Each row is where one point has got to under a steady rotation. How many ticks took it there?
The counts run from 0 to 464.
[ 26 -15 -30  31 -20  19  15  -4 -34  -9  16   9  17 -32  13 -19  33 -11
 -15  13 -27 -15  14  16 -18  13  -7 -21  -6  32 -12  20  -5  -5  -6  27
   7 -29  20  12  26  16  10  32   3 -28   6  -6  16 -43  15 -29  52 -15
  22  33   9  13  11  14  -2   9  -9 -29  42  14] -> 419
[ 30   1   1  19  -3  15  -1   4  -3  -4  16   6 -10 -30  -2 -36  12 -17
 -47   4  30  45  20   3  18   3  10   5  28  26 -13  17  -9  31 -24  22
   8  -4   0   7  -7  19  25  37  -7 -27 -34 -45   4 -11  10  -8  53  -3
  48 -21  15  26  -9  -1  -9  17  -8  -5   7  30] -> 311
[ 13 -40  -3   5 -24  -5 -10  16  11   2  -6   6 -24 -25   8 -35  31  -7
  26  -9  -2   6  18  -3  39  -5   1  23   6   0  -9   7  31  23   1  22
  -9 -46 -22  32 -14  28   1  45 -11  19 -27 -15   1 -45  14 -28  11   6
  -4  16  -3  -1  -8  19 -14  30  36   0  24  32] -> 54
[ 34 -43 -16  29   4  -9  12  -5   7   1 -12   2 -11 -16  -6 -53  -3 -10
 -15   5  -1 -31  -2   3   8   7   4 -38  35   4  43  37  13  36  16   8
 -26 -32 -18  25  13   4 -23  33 -23  -1 -11  -2  17 -31   3 -42  11  -3
 -11  33  -8  23 -34   4   2  -9 -11  -3  33  14] -> 267
[  0  -7  -4   1  -5 -30  42  10   6 -11 -16   1  31 -31  28 -40  -7 -27
 -39  17   0  14 -35   1  26  -8  -7 -27   1  11  17   4   8  19  18  26
  18  -5 -20  20 -19 -41 -17   7 -10  15 -13   1  65 -22  11 -16   5  -6
  12  26   7   7  13  34 -12   9 -23 -21  11  14] -> 72
[  2 -60   1   9  -5 -10  11  -2   5 -15 -32 -30 -10 -22   8 -15 -15  -7
 -12  -6  13   6   1   8  14   9   2 -25  15   9  22  44  51  16  25   1
 -21 -12   7  11 -16  -3 -30  37  -5  -2  -3  11  14 -35  27 -23  15 -10
   7  19   7  21 -15  -9 -38  21 -15 -13  18  33] -> 272
[ 37 -44 -18  14 -11   5  23   0  18   7 -27   3  16   2  -1 -39   4 -31
 -29  16  16  27 -17  16   4  23 -20 -23   9  14  25  29   9  41   3  22
  20 -10 -21  12   4 -17 -45  38 -22   3 -11  -3  37 -32   6 -19  22  -9
 -27  13   6  28 -31   9 -12   9  -6   6  20  28] -> 269
[ 33 -38 -13  13  -1   0  27 -16  -5 -19  -8  -3  15   0 -13 -38  -2 -34
 -16  -2 -17  14 -11   5   4  25  -1 -57   6  33  27  35  12  36  19   2
 -18 -19   2  -3  14  -6  -7  42 -16  -8 -11  26  55 -42   3 -10  10 -33
   4  26  18  12 -19  11  25  -7  18   8   8  -9] -> 264
[ 13 -21 -15 -16  -6 -32  38  19  15 -37  -9  10   8 -33  11 -35  -7 -17
 -16  16   0   9 -34  -7  61 -19   3 -18  16  24  13   9  11  25  33  15
 -11 -23 -22  24   4 -28  16  15   0  34 -11 -10  54 -16  25  -9  -4   2
  24   3  -2 -19   3  10  -3   2 -34 -35  17  20] -> 399
[ 15 -23 -35  20 -10   4 -13 -29 -22 -16  15  17 -27   0   4  -5   2 -20
 -13  22  17  15   5  -2  29   5   6 -20   3  17  -5  51   8 -32  -7  17
  22   3   7  26  40 -18  20  28 -21 -19 -19  -5  38 -17  36 -43  18   7
  32  45  33  10   7  12 -16   4 -33  -8  49  35] -> 13
[-24 -24  12   2  -7  -6  30   7   3  24 -29   9 -11 -18  -9 -17  -6 -25
 -38  -6   8  16  -8  15   3  -1  13 -39  38 -25  14  22   6  12  12  53
   5  -8  15  33  -9  23 -23  34   2  37 -14 -10  43  11  17   5   5 -17
  34   6  -5  10  -3  27   3  32   0   2   4  25] -> 364
[  7 -30 -25  -5 -22  10   1  25   0   8  -8  20   8 -20  15 -30  28  13
 -29  21   2  20 -12  36  12  -7 -13 -24 -22  36   8 -15  15 -11  28  26
   0 -35   7  34   4   7   5   2   9  -4  -4  -4  22  -1  34 -49  25  14
  -5   5  20  -9  29   4  -8  37   4 -40  18  61] -> 281
[ 31  -6   3   7   2   4  -2   4  25  -6   9  11 -12 -27 -28 -52  21 -27
 -28 -30  -3  -5  12   3  49  -7  14  -5  30   4 -18  10 -13   7   7  -3
 -16 -25  -4  19  21   8  35  10  -7  16 -45  -5  30  20   0 -30  17  -4
  29   2   6 -10 -33   9  15  10 -40  -3  56  18] -> 111
[-13 -11 -20  25 -19 -11  -4 -11 -38   8   5  31 -13 -22   2 -10  28 -32
   8  14   3  -4  20  -6   7  25   4 -25  -9   2  21  11   6 -13   7  40
   9 -44   5  28   5  33  12  46  10 -11  -5 -26  34 -20  20  -8  -5   0
  31  17   1 -14  22  29  16  27  25 -19   5  11] -> 354
[ 38 -33 -20  21 -29   4  -6 -24  -2  -2   2  10  -6   0  -6 -28   5 -18
 -13  -6   7  32  14  17   5  40 -12 -21 -13  33  -6  36  25 -28 -13  11
   5   5  26   6  -3 -16  -6  33 -16 -31 -27  10  45 -19  20 -29  32   5
  11  36  23  17 -10  20   4  25  -8  12  42  50] -> 344
[  4 -20  16  -3 -17 -10  -8 -38 -24  11  -6  20  12   0  31 -30  18 -21
 -15   3  -1  34 -12  16  -7  13  20 -27  20  12   9  32   3 -22 -20  17
  42  -1  15  43 -29 -20  -8  24 -21  -5 -41   8  14 -16   1 -33  26 -19
  20  34  15   6  18  31 -11  31  12  25  22  33] -> 151
[ 16 -10   7   7 -16  -7  14 -10 -12 -12 -27   4  25 -44  26 -26  10 -27
 -18  -4 -16  -9  12  16 -13   8   8 -27  -5  21  -3  24  -2  -6  -7   5
  14 -10  21  18 -40  19  -1  29  16 -40 -19 -26   4 -19  15 -21  46 -15
  27   6   9  24  14  -7 -36  31  -4 -32  16  36] -> 417
[ -7 -36   9  -7 -23  -9  -4 -27 -36  -8  -9  23   6 -21   5 -13  -2 -28
  22   9  18  21  14  -2   0  11  10 -31   2  -3  27   8  13 -20   0  10
 -16 -10  39  47 -30  26 -11  41  -1 -36  -8 -21  35 -12  16 -14   3   1
  11  14   0   7  23 -14 -36  56   1  -8  29  39] -> 352
[ 32 -11  -8 -17 -18  23   3   3  -3 -18  14  27  14  -5   2 -33  18 -25
 -17  31  -2  36 -12   4  16 -28   4 -14  12   5  -5  -4  -6  47  18   7
   1 -29 -20  35  10   3   5  46 -48 -29 -21 -21  12 -39  15 -10  37 -11
  -4  -7   6  -8  15   7  -9  37  35  -9   1  13] -> 387
[ 38 -18 -21  12 -33  13  -2   7   7  -9   6  40  -3 -24 -16 -33   7 -55
   1  10  -7  -7  26  -8  24  28 -34 -12 -17  27  15  -7 -17  32   6  10
  -6 -35   5  14   2  24   9  50 -11 -25   5   8  45  -6  33 -20  16  10
 -10   9  27  -7  -9 -21 -11  13  13 -18  19  21] -> 126
[ -5 -45 -27  13 -18 -18   9   1  -5  17   4 -12   1 -33  19 -21  17  38
  -4  -2 -10   5 -15  12 -20 -20  -7 -28  -1  16   2   9  44 -27  10  27
 -28 -43  32  23 -13  20   8  24   8   2 -23  -1   2 -17  24 -52  37   5
  28   1  -8  11  14  -2  15  26  -5 -20  21  41] -> 283
[  4 -22  20  12  12  -3 -11  10   6   0  -2   1 -22 -13  -9 -21  10  -5
 -53 -28 -23   6   2  28  24 -17  31 -22  56   6  -8  19  17  17  36  -1
  -8 -19   2  25  24  20  32  -1 -10  11 -28  20  15  13   7 -34  10 -11
  13  36  21  -3 -26  -6  14  15  -4 -22  29  19] -> 373
[ 10 -29 -10   0 -17 -20  37  -7  -4 -17  -2  -8  -2  -8  15 -29  -4  -9
  18  17   4  11 -27  -2  22 -34   8 -20  -6   2  14  35  26  27  -4  29
  -5 -14 -16  19 -17 -48 -10  54 -10  17 -10 -13  61 -49  16   6  27 -19
  17   2 -20  -1  -1  22  15  -5  -5   0   1   1] -> 397
[ 38 -11 -43  19 -23   2  11  -2   5 -15  -7  15  -7 -14 -21 -39  -6 -23
  -3  -2 -39   4   0  13  14   4  -8 -23  -7  15 -25  24 -24   6  15  17
  -7 -34   5  13  33  -6   4  57  10  26  -3   9  69   8  15  -9  32 -27
  30   9   6  16   3   5  38  -5 -18   1   1 -21] -> 328
[  3 -52  -7 -13 -19  29   5  14  15  10   6  17  -5   5 -35   0 -16  -6
 -20  -7  27  45  -3  15   4  -1 -13 -12  26  -7 -30  39   8   8   7  23
 -10  -1  26  27  40  19  -5  41 -31   9  -6  -6  43  -1  20   7  40 -20
  29  10  23  15 -18   4 -27  22 -28  18  19  22] -> 238
[  3 -10  26  -7  -4  -2  18 -16 -23 -10  14  43  23 -25  -3 -22  -2 -36
 -29   3  -5  34 -10   1   4   3  10 -57  22  10  21  -6 -15  13   8  22
 -11 -27  40  40  19  19  22  33  -6   4 -10  -4  45  35  -2   9  12 -17
  33 -10  15 -15  13  15   9  27   2  -5  10  12] -> 30
[ 16 -37 -17   9 -16  -5 -20  -2  14  -1   0  32  -1 -21 -12 -26  15 -15
 -12   5   7  12  36  -5  29  26 -16  -8 -11  16   4  11   7 -23   2  14
  -4 -41  18  17  11  21  -5   5   9 -14 -28 -16  13   1  14 -36   6  36
  11  16  19   6  -8 -11 -21  28 -16 -12  53  56] -> 346
[  6 -13   2   6 -17  10  23 -17 -46  -6  23  27   3 -14  -9 -11  -4 -26
  -5 -11   1  28  -6  12   5  15  14 -45  -2   9  18   8   1   3  -2  34
  -4 -21  50  28  -3  10  21  46  13   5  -4   0  65   8  11  17  14 -34
  44   9   4 -22  11  32  30  21  12   0  11 -13] -> 29
[ 23 -22   8  11 -11   6  17  -7  -6 -15  32 -24  -3 -23  28 -46  27 -16
  -4 -17 -24  25 -27  32  27  -8  11   0  18  36 -14   3  14  27  -4  11
   3 -26   3  23  10  -8  39  47   9  20 -25  11   3 -18  -7 -26  33 -29
  29  19  33  -2  -6  18  25  -5  15   1  25  -7] -> 184
[ -1 -14 -18  24  12  18  10  13   8  -1  -6   9 -35 -17 -20 -35   1  -8
 -34  -8  31 -22   1  26  11 -21  28 -18  15   3   2  16  40  37  32  39
 -11 -24 -16  21   1   7  19  43 -13   8 -17 -34  42 -13  39  -2  36 -10
  19  -9 -11 -22 -12  30  32  12   9  -9  -4  13] -> 172
[  8 -27  28   2  -4  -3  24  28  16   8   4   2  -7 -24  21 -34  21 -23
 -25 -10   6  21 -37  24  54 -28  -3  19  26  25   0  -6  16  37  11  38
  16 -18 -23  37  -4  -9  24  29   3  42 -11 -19  30  -1   8 -16  19  -1
   7  -4   8 -24  -5  33  15  -5  -2 -15  28   9] -> 179
[ 12 -18  -4   1 -15   2 -11  -4  -6  -3   9  31 -27 -18  -9 -32  26 -25
 -19   1  14  36   9  14  39  10  26  -9  15  -4 -15  13  -6  10  10  26
   3 -24  -5  25  10   9  27  46  22  16 -45 -18  23  -6   9 -20   9 -12
  32  -3  11  -9  12  24  13  28  26   8 -17  25] -> 247
[ -1 -41  15 -11 -26  37 -13 -12   0   6  11  17 -23  14   6 -13  -7 -19
   3 -13  32  58   1  12  29  -8  14   4  21  -7 -11  34   6  -2 -10  31
  14  19  -1  42  -3   1  -6  60 -24  18 -12 -31  26 -12  25   2  30 -11
  30  -1   6   7   5  28 -17  33 -10  11  -4  20] -> 242
[ -3 -17   6  32   1 -20  -9  10  13   9 -22   0  18 -42  16 -49  -8  -6
 -46  -3  16 -19   0  14   8   1  -4 -28  19  27  16  22  14  12  13   7
  27 -16 -12   2 -31  -6   9   4  -5 -26 -31 -13   4  14  10 -36  35   9
   4  12  -4  11 -17  -1  -4  11 -31 -17  34  55] -> 80
[  7 -50  10   8 -21  -4  -8   6  -5   3  27   8 -15 -23   4 -22  23 -11
   8 -17  -8  28   7  16  18   5   9  11  27  11 -37  16  40  27 -11  25
  17 -39 -13  20  -1  11   2  44 -16  -4 -21  16   3 -54   7  -5  33  -8
  10  40  10 -11  -4  34  -2  15  30   5  39  10] -> 381
[  6 -40 -25  30 -23  -9 -19 -12  -1  10  -4  16 -31   8   3 -31 -10 -17
 -11   4  -7  10 -33  19  18   1 -12 -29  -2  12  18  28   3 -16  22  19
 -13  -5   9  34  19 -15   4  29 -13  33   2  20  62  23  19 -61  11  11
 -11  34  13  10 -17   1  26  13 -24  -8  32  18] -> 142
[ 16  -9 -37  -4 -21  -2  11   6  23 -14  -8  21  -1 -30 -24 -51   7  -7
 -15  28  -2   9   4  -1  13 -10   4 -14  11  -2  -8   1  10  51  16  20
 -11 -36 -30  20   2   3 -25  42 -29   6 -22 -29  13 -40  23 -14  32  -6
  28 -26 -25  13   5   2  12  45  28 -10  -8  24] -> 391
[ 17 -32   8 -14 -21 -28  23 -26  11  -8  -3  17   9  -9  -4 -39   7 -23
  30 -10 -13  21 -19 -19   5  17  14 -37  30 -10  22  18  -2  21 -15   9
 -14 -28  22  39 -21   5 -12  65   6  24 -40  -2  22 -34  -5   0  -1 -26
  31  -4 -10  18  -3  13  16  24  17  19   9   0] -> 257
[ 14 -31 -23  25 -21 -14  -8 -11  15  -5  -5  17  -5 -33  -8 -27 -14 -20
 -10  -2 -30 -43   5 -11   7  -2 -12 -19  38  -8 -13  43 -22   2  -4   0
   6 -21  -2  19  17   1 -19  42 -15  10 -16  -2  36  -4  16 -33  20   0
   5  45  -6  40 -13 -17 -10   8 -50 -10  41  17] -> 5
[  6 -30  -6   3  -5  37  -7 -14  -2  -6 -14  19 -10  -1 -27   1 -22 -24
 -30  -3   4 -14   6  30   4 -22   7 -34  27  -7  -4  38  -3  20  19  -1
  -1   3  40  12  14  20   8  55 -38 -24   1  -6  36  21  32   2  43 -15
  21  14   4  18 -14 -27 -22  39 -21   0  27  21] -> 234
[ 13 -27  19  36 -12 -23  18 -15 -17   8  10 -19   6 -26  41 -37  21   0
  14 -30 -15 -16  -8  -5 -20  10  -9  -5  22  29   9  42  11 -10 -28  14
  10 -18   1  20 -26  -5  -9  38  26  -4 -29  -7  -4 -30  -9 -25  33  -1
  26  26   4  29  -2  15 -18  -4 -29  -5  50  22] -> 412
[  5 -15 -28  20 -30  27   9  -8  -6   8  -2  16  -6 -22  -3 -10   7  -5
   7  -9 -11 -22 -18  14 -32 -29   3 -13   2  -1 -20  24  -1   7 -12  24
  -3 -16  33  22   2  13  -6  69  -3   3   0 -41  12   7  22  -6  65  -8
  44 -14 -23   3  12  23  11  24  -6  -8  22  10] -> 97
[  5  -8   1 -15 -18   1  23 -20 -32   2  -4  34  16 -12  -3 -12  10 -28
 -18  23   9  36  -4 -11  -8   2  -9 -61   6  17  28   8  -1  -6  11  26
 -13 -19  46  38  18  30  11  28   5 -12   2 -11  60   3  17 -18  11  -5
  27  -6  16  12  22   7  -9  36   9  -5  12  20] -> 356
[ 26   5 -10  23  -6   9  18   5 -11  -3 -11  14  15 -45  27 -27  27 -30
 -24   4 -21 -31  23  11 -19   9 -16 -14  -3  32 -20  10 -14   2   0  25
  26 -37 -10  20  -5  32   2  31   6 -20 -15 -26  -8 -23  10 -21  47 -11
  35  14   2   7  27  18 -23  26   7 -33  28  21] -> 418
[ 31 -32   6  -7 -13 -29   3   7  19 -14  25  25   9 -32 -17 -41   3 -25
  -1   1 -16  13  -7 -13  47  12  -7 -22  28   1   4 -11   4  38  20  17
 -17 -63  18  41 -12  14   0  36   6  30 -22  15  42  -4  -7  -5 -28   3
   3   2   8 -23   5  16  19  16  22   0  44  15] -> 255
